In the rows, zero is written as 128.
Each path below is one point turned by a fixed rotation once a step. After each direction that follows a path, write how fast that rotation turns it, in degrees each step (0 if it stays still).
Each turn is a multiple of 5 degrees from 10 to 175, or 0.
Each row of a path follows its step; steps can be skipped.
Path 1:
step 0: [139 128 130 147 118 124 122 119 129 126 114 138 121 126 123 133 120 122
 125 118 134 125 142 141 126 125 134 124 117 124 121 116 114 121 124 135
 127 147 114 130 121 123 131 129 126 130 118 134 126 135 124]
step 1: [124 127 121 146 126 127 123 127 139 128 111 142 129 125 131 131 141 126
 112 133 131 123 131 132 136 128 136 128 113 121 121 129 121 135 120 123
 123 141 129 132 116 114 129 132 120 143 135 125 119 136 137]
step 6: [127 125 130 149 124 129 130 130 145 132 139 132 127 132 133 131 137 123
 131 136 126 134 132 143 126 129 120 145 129 122 129 127 117 137 113 115
 124 125 132 120 126 119 116 124 139 125 128 121 133 115 116]
step 9: [134 123 123 133 119 125 121 134 148 138 116 135 123 129 127 130 136 122
 110 120 128 138 132 136 135 125 123 139 120 117 128 123 119 130 125 129
 122 123 126 123 127 140 130 123 144 127 128 132 114 109 129]
step 14: [131 112 117 128 129 143 136 115 140 128 121 134 128 126 129 131 136 125
 123 127 128 118 144 148 130 135 127 124 129 126 126 127 127 138 126 125
 106 123 132 128 135 115 120 135 136 128 130 119 123 138 128]
step 17: [130 126 114 142 136 131 122 120 139 135 133 136 117 128 120 134 129 125
 122 124 130 131 138 124 133 145 128 129 132 119 106 121 113 138 116 113
 118 129 134 122 120 122 126 133 130 135 133 123 128 123 130]
step 20: [120 128 131 136 124 124 127 138 130 138 126 136 119 127 126 128 134 125
 106 122 131 127 133 118 123 134 118 133 114 130 116 129 114 127 126 122
 114 125 126 131 111 135 133 126 145 144 123 133 129 135 126]
step 23: [124 134 136 133 137 129 130 131 131 127 111 142 134 135 124 124 146 123
 122 139 126 134 135 133 125 124 116 129 124 137 132 126 123 124 109 134
 120 111 126 136 122 126 118 131 138 141 130 135 131 143 123]
step 25: [132 115 113 136 129 128 132 126 147 140 122 130 124 142 130 124 138 116
 122 117 120 122 145 127 117 133 121 121 132 124 140 130 118 131 115 131
 125 123 123 122 139 127 130 133 135 129 118 123 124 118 121]
[128 128 131 128 124 131 123 127 129 128 128 122 127 130 125 126 126 126
 129 125 128 130 126 129 125 129 130 130 128 124 123 132 127 128 129 125
 129 126 128 124 125 130 126 130 128 127 130 131 130 126 128]
35
[125 124 128 130 125 129 127 127 132 128 129 125 129 129 128 130 127 131
 126 129 129 128 129 130 131 132 124 129 126 126 125 132 129 129 125 127
 127 131 129 130 133 125 128 124 126 124 123 127 126 128 130]
135
[133 131 130 128 131 133 130 131 126 126 126 131 129 127 128 129 123 128
 127 127 131 130 127 129 129 130 124 128 127 131 124 126 127 129 128 126
 122 126 126 129 129 130 126 127 129 124 127 128 129 127 128]
120
[128 123 128 124 131 126 129 131 132 127 130 128 128 128 126 130 128 132
 124 124 130 129 129 131 127 123 127 125 128 129 125 130 129 125 132 125
 130 128 124 128 127 130 129 129 131 127 127 124 129 128 126]
65
[129 130 125 127 125 126 127 125 126 129 129 126 126 125 124 133 129 133
 129 129 131 128 126 130 126 128 128 127 129 130 127 129 126 129 127 125
 122 132 128 129 128 129 131 132 125 132 128 129 129 131 127]
20
[129 128 133 129 127 128 125 127 124 128 131 130 125 128 127 132 129 128
 126 120 127 130 128 127 135 127 126 129 127 128 130 129 130 128 127 127
 129 130 129 130 124 127 130 127 129 128 129 131 123 127 127]
35
[131 127 126 127 128 128 129 128 128 127 129 128 127 125 127 130 127 123
 127 129 129 129 127 129 127 127 133 130 132 128 125 132 129 128 125 127
 129 124 126 130 126 125 131 120 129 130 125 129 127 133 128]
110
[129 125 126 130 130 133 128 129 128 129 127 126 132 125 132 132 129 130
 124 129 128 130 126 131 127 126 130 129 130 126 130 127 128 131 130 127
 126 130 133 125 126 128 130 125 127 128 133 126 126 125 128]
140
